One turn sends every row of this set to another row. A few are shown first. Where does it send the rows asked after them?
R: [ 31  17  13  -6  30 -14  26  16 -27  -6 -12   9   2  -1  -1   9   1 -16
   5]
F: [ 10 -24 -16   9  10 -26  31  -3  14   1   6  12  -2  27   3   5  -1 -18
  18]
N: [ 12 -11 -13   5  -8 -11  35 -22   7  -6  -8  12   9  29   9   7   7 -24
  13]
D: [ 11   4  -1   2 -11  10  -7  16  -1 -38   6  25 -16  -8  -8 -12 -17  21
   0]
G: [ 12  -2  -2   4 -16  11  -8  12   5 -37  11  24 -14  -2  -7  -9 -18  18
  -1]
B: [ 19  16 -17  -4  13 -13  38  -6 -18  -7 -20  12  10   2  11   8  11 -16
  19]
T: [ 15   3   8   9 -11   1 -22  -6 -13 -38   2  16 -19   1 -14  -4 -27   1
  -5]
K: [  0 -11   2   2  26 -33  33  11   1 -11 -20  17 -14  25  -1 -17   8 -10
  12]
Q: [ 16   3  -7   3 -13  12  -7  14   0 -34  12  23 -12 -10  -7  -5 -19  19
   2]
H: [  1   3   5  -3   7 -18  35  -8  -6 -19 -35  18  -4  28   5 -16  15 -16
   7]
A: [ 11 -12  34   1  12 -18  21   4   0 -16 -18  15 -11  38  -7 -11   3 -21
  -9]
L: [ 20   5   2   9 -11   3 -21  -7 -14 -35   8  15 -15  -5 -12   2 -28   0
  -2]
P: [ 18  10   6   6  -7   1 -21  -3 -19 -38   1  16 -18  -7 -13  -3 -27   3
  -3]
W: [ 17   1 -19   0  30 -28  35  12 -10   1  -5  11  -1   2   4   5   3 -11
  23]
U: [ 32 -14   4   7   2  -7  22  -7   4   2  15   6   9  22   0  25  -8 -27
   5]

L moves to T
D moves to Q
And these:
H moves to B
U moves to A
F moves to K

One turn sends every row of this set to another row. A few are shown first. Where does it send the rows asked after them?
laza: [ 27  12  17  20 -10 -18 -47   8   7   2  33  10  14  -2   0 -21]
midiv: [-12  22   1  13  15 -18 -30 -38  10  -3   3  -7 -16 -25   4  -2]
Zafuf: [-12  15   6  46  14 -10 -33  22 -13  14  11  -5  -2   1  18 -15]
gari: [ 12  20  22  47   9   0 -36 -14   8   7  19   4   7  22 -15  13]
lipuz: [ 17  10  16   3  -5 -13 -44  12   3  11  35  11   2   1 -10 -26]
nat: [ 44   6   9  41  20 -20 -22 -14   6   3  11 -20   3   0  16  11]
mupuv: [-10   8   3   2  19  -6 -33 -18  -1  13  -6  -3 -34  -9  -9 -16]
rino: [ 41  -6   8  27  27 -10 -25   5  -6  19   5 -17 -15  12   2  -2]
Punu: [ -1  14  27  24 -15  -9 -17 -15  10   0  16  -5 -16 -18  35 -11]
Seba: [ 20  13  -1  23  35 -29 -21 -16   1   4  25 -25   0 -20  10  14]
Mura: [ 33   5   0  24  36  -5 -33   1 -18  12  10 -11 -12  20  -7 -12]
Tava: [ -9  -1  28  16  14  -9 -28  -9  -1  16 -13 -11 -35  -1   0 -10]
zufu: [  7  16   8   2 -12  -3 -17 -29  29  -2  12  -7 -15 -10  12   0]
sube: [ 26  13  19  15 -13 -15 -43   4  11   4  33  12  11   1  -1 -22]
zura: [ -9   5  25   7  -5  -2 -19   1  -1  14  14  -4 -33 -11  20 -21]
tage: [-15  14  22   9  -4 -10 -17 -10   3   6  22  -7 -24 -25  26 -13]
Tema: [ 16   8  11   5 -16   4 -18 -21  27   3   4  -5 -21   3   9  -6]
tobid: [ 11  17  -9  13  48 -16 -31  -8 -17   8  25 -17  -8  -3  -7  -3]
puf: [ 33  -1   0  35  21  -4 -26   5 -19  11  13 -10 -12  19 -12  -4]
Ketuz: [  7   6   8  -7  -7   5 -19 -14  20  11   6  -6 -30   0   0 -10]
duzi: [-14  20   5  50  12 -15 -32  14  -8   8  16  -7   6  -7  24  -9]
tus: [-22  11  23  14  20 -21 -26 -22   4   7  -1 -15 -25 -20   6   0]
mevo: [ 20   8  15   9  -2 -16 -48  16  -1  10  34  10   3  -1  -8 -26]
sife: [ 16  19  13  15  -4 -25 -46   2   8  -1  43   6  16 -15   1 -16]
lofu: [ 18   0  -1  10  42 -19 -25   2 -11  19  19 -22 -19  -8  -4   2]
Mal: [  6   2  34  35   1 -10 -27 -19   9   7 -18  -9 -22   4  12  -6]
fimep: [ -4  29  15  39  18 -10 -34 -21   9   3  31  -1  10   4 -16  19]
Fer: [  9   8 -11  18  37 -15 -24   1 -22  10  28 -16 -13  -2 -17   2]
dib: [  7  17  11  -1   0 -21 -42   5   5   7  44   8   6 -12  -9 -20]
dur: [ 14  20  -9  34  28 -24 -22 -18  -9  -6  33 -18   5 -13  -2  14]
toda: [  8  15  10   4   3 -22 -47  10   1   6  42   6   6 -14  -8 -21]
pume: [ 16  20  15  11  -9 -22 -42  -3  12   0  43   8  16 -11   0 -16]
Bebo: [ 42  14   4  43  24 -10 -31 -15  -4  -2  10 -12   7  16   8  -3]
todu: [ 38  11   1  51  13 -13 -23 -14  -6  -5  18 -13   7   9   3   8]
tifa: [ -8  17   8  53  10 -11 -32  18  -9  10  10  -5   3   0  23 -12]
madeg: [-13  22  11  23  28  -5 -35  -8  -2  15  31  -1  -5   7 -27  11]
Reg: [ 21  26  -5  32  36 -23 -29 -24  -5  -6  26 -18  10  -7   7   6]
mazuv: [  3  14  19  32  19   3 -37  -1  -2  19  18   4  -8  24 -27   5]
Baf: [  5   5  30  21 -16   0 -19  -3   5   8   8  -2 -25  -4  29 -19]
ras: [ 15   4  13  23   2   2 -35 -20   6   9 -21   2 -28  10   0 -17]
komiv: [ -6  13  29  33   6 -21 -25 -32  14  -2  -6 -14 -13 -15  18   4]
fuma: [ 12  17  12  34  -2 -10 -32 -39  17  -6 -11  -2  -9  -7  13  -5]
Mor: [-18  18   4  44  18 -14 -32  19 -12  12  16  -7  -1  -7  19 -12]
tusa: [ -2  13   4 -10  -3  -2 -18 -21  22   5  14  -9 -24 -12   3  -3]

gari moves to mazuv
Zafuf moves to Mor
fuma moves to ras
And these:
puf moves to Fer
zufu moves to Tema
Mura moves to tobid
komiv moves to Mal
dib moves to pume
rino moves to lofu
Punu moves to Baf
laza moves to mevo

One turn sends every row of this set to another row. A few are shown first. Where does it send the rows asked after them?
Vis: [-21  -6  17 -34  14  -4   7  18   1 -17  -5   8 -17 -24  -6  13  -1  11
  -5 -16 -25   7  -6   3 -13  10  -6   7  16   3  -2   6 -12 -15  -7]
zisup: [ 27  -9  -4   3 -16  19  16  10  11   6   8 -12 -14  -6  -4  18  -8 -26
  10   9  29   2   5   6   1  17  17 -18   9  26  28   8  19   3  18]
tev: [-22   0  -4  -2  16  13   6 -10  14  13 -11  20 -20   3  -1  -5 -19   9
   7 -23  -7  15 -22 -13  -7   5  19  -7   3  16   6  15   7   0 -12]
Gog: [ 22   3   1   9 -32  -5  13  21  -5  -3   3 -35  -3  24  -1  11 -22 -23
   8  -2  -2  -9  20  12  -5  17  -6  -8  -3   1 -17   5  12   2  -1]
mik: [  3  15  12  -1  -1 -11  -1 -14  -2   6  19  15 -16   5  -6  -4   1  -2
  14 -10  -5  21  29  22   2  31  -4  23   3   6  14 -12  11 -17  12]
Puv: [-13 -22  -7  14 -14  12   2   7  20  10 -16  -2 -10  -8  16 -15 -15  16
  -4   4   6   2   3 -17  10 -13  15 -16   5  33 -18  -8  -2  16  -2]
fak: [ 29  21  18  -4  -3   5  13  -2 -18  -3 -10 -10  -3  -5  12  18  23 -18
 -14  -3  -4   3  26   4  17  13  -4   4  -7 -13  -9  -1   4 -20   0]
rabok: [ -5  21  -7  -2 -25  19  -5 -11  24  -4   4   5  -5  -7 -12  23 -24 -19
  -2  -4   0  33  20  19   5 -11  -7  -1   3  20  23   5   5  -9   4]
vizel: [-26  -9  -3  -4  13  10   3  -7  12  14 -15  13 -25   2   3  -8 -18   4
   9 -22 -15  13 -23  -9 -13   1  20  -8   6  18   6   9   7   0 -18]
Vomo: [ -6  14  -4  -1  -3  -6  -4 -11  13   5  25  12  -9  16   2  -6   1  -4
  17  -5  -9  19  19  33  -1  32 -11   4   6  -2  13 -17   4 -26  10]
sug: [-23  -8  12 -36  11  -1  11  20  -5  -2   2   7 -14 -28  -6  -6  -7   4
  -9  -8 -24   9  -8   3 -15  15  -4  -3  22  11  -3  -4 -22  -3  -3]
Gul: [-12  20  -8  -7 -16   6  -9 -21  24  -4   0   1  -2   4 -18  27 -15  -7
   6   2   7  34   8  22  -5  -4 -11  -7  -6  14  20  -3  11   0  12]
Mobe: [ 24   7 -10   2 -12  17   4   2  17  13   8 -13  -5  -5  -9  13  -7 -22
   3  24  35  -1 -10  10   2   4  10 -17   2  23  18   8  16  -2  19]
semu: [  7  25   8 -13   9   1   2 -11 -12   5  10  20  -9   1 -14  -8   4   4
  16   3   5  18  21  24  -1  26 -12  14  -1  -2  11 -18   1 -10  12]
Nofir: [ -9  -9 -11 -11   8   8 -12   4  -4 -13   4  -7 -34 -11  37   6  -8  -7
 -16   9  -4 -16  10   9 -15  16  -3   9  34 -12 -22  10 -11  -9 -17]
Kepo: [ -2 -12  -3  -9   2   5  -7  14  -5 -19  14 -12 -32 -10  32  -4 -11  -1
 -12  12  -4 -24  10   7 -12  20 -13  13  19 -12 -14   2 -23 -16 -17]
zizuv: [ -8 -19 -18  14  -4  13   8   5  20  22  -5  -1  -7  -9  16 -11 -18  15
 -16  11   8   3   1 -11   5  -9  18 -14  12  31 -28 -10  -2   6   6]
pugir: [-22 -12  14 -32  14  -2  10  22  -2 -17  -1   5 -23 -25   0   5   1   9
  -3 -10 -22  11  -9   3 -12   3   2   6  22  10  -3   3 -14 -13 -13]
sok: [ 17  17  12 -11   3  -2   4  -8 -12 -10   0  -6   9  -3   9   5  34 -29
 -10  -7   2   2  17  10  19  16   4  -9   1 -16  -4  -5  -2 -14   9]
redev: [ 27  22   6  -9   0   3   1  -2 -14  -4 -18  -7  -3   0   1  21  15 -18
  -9   2  -3 -10  21  21   5   7  -6   6  -5 -26 -15   5   7 -14   3]
ved: [ -9 -11  -6  -4  -1   3  -6   7  -6 -22  16 -11 -41 -13  32  -1 -11  -1
 -12  12  -9 -21   5   5 -11  10  -4  13  19 -10 -15   0 -22 -12 -20]
minub: [ -9 -25  -9  14 -14   8   8   3  26   6 -13  -1  -1  -4  12 -11 -22  17
  -6   4  14   8   3 -13  10 -11  12 -12   0  32 -16  -8  -1  17   6]
zam: [ 14   5 -11   2 -35  -7  12  15  -7  -8  -8 -25  13  14   9   7 -21 -27
   8  -1  -4  -4  10  19   9  17 -11 -10   2  -9 -24  -6  13  12   2]
Guti: [ -1 -41  -7   4  -8  -2   1  -9  10 -10   8 -32 -19  -3  22  -2   7 -17
 -11  -4  21 -24  14  -9 -12 -13   9   4   2   7 -18   6 -13   9  11]
Zatu: [-33  -3  -1  -4  12   5   5 -11  22  11 -12   6 -26  11   6   6 -10   8
   1 -21 -15  15 -13  -8 -13   5  22 -20   6  10   3  18   3   9 -10]
givuf: [ 26  -1   2  -2 -29  -8  19  23   6   3   1 -35  -3  20  -2   4 -11 -14
  12  14   8 -14  13  26  -7  12 -12  -6 -10  -6  -9   7   9   7  12]
vanug: [ -8 -40  -7   7 -11  -2   5  -9   4  -6   8 -28 -26  -5  26  -4  12  -7
  -5  -6  10 -22  13 -10 -12 -14   8   2   4  13 -19   2 -15  11  11]
nez: [ 14  -3 -14  -6 -12  20  24  10   9  14  11 -13  -8  -1   5   7  -6 -25
  30  -1  32  -3  -2  12   7  18  12 -16   8  10  16  13  25   4  21]
Bam: [-15  16 -13 -13 -23  19  -1   0  31   2   6  -1   4 -20 -12  29 -13 -16
   3  -4   1  19  11  24  12 -11  -2 -11   2   8  15   0  10 -19  14]
zigu: [-16 -38  -1 -12 -12  -5  13  -4  12   1   9 -35 -24  -7  24  -6   2  -9
  -9  -3  12 -15  22  -2 -13 -12  11   4   0  -1 -18   0 -15  17  11]

redev moves to Gul
tev moves to Guti
And these:
ved moves to vizel
rabok moves to Gog
zam moves to Vomo
Zatu moves to zigu

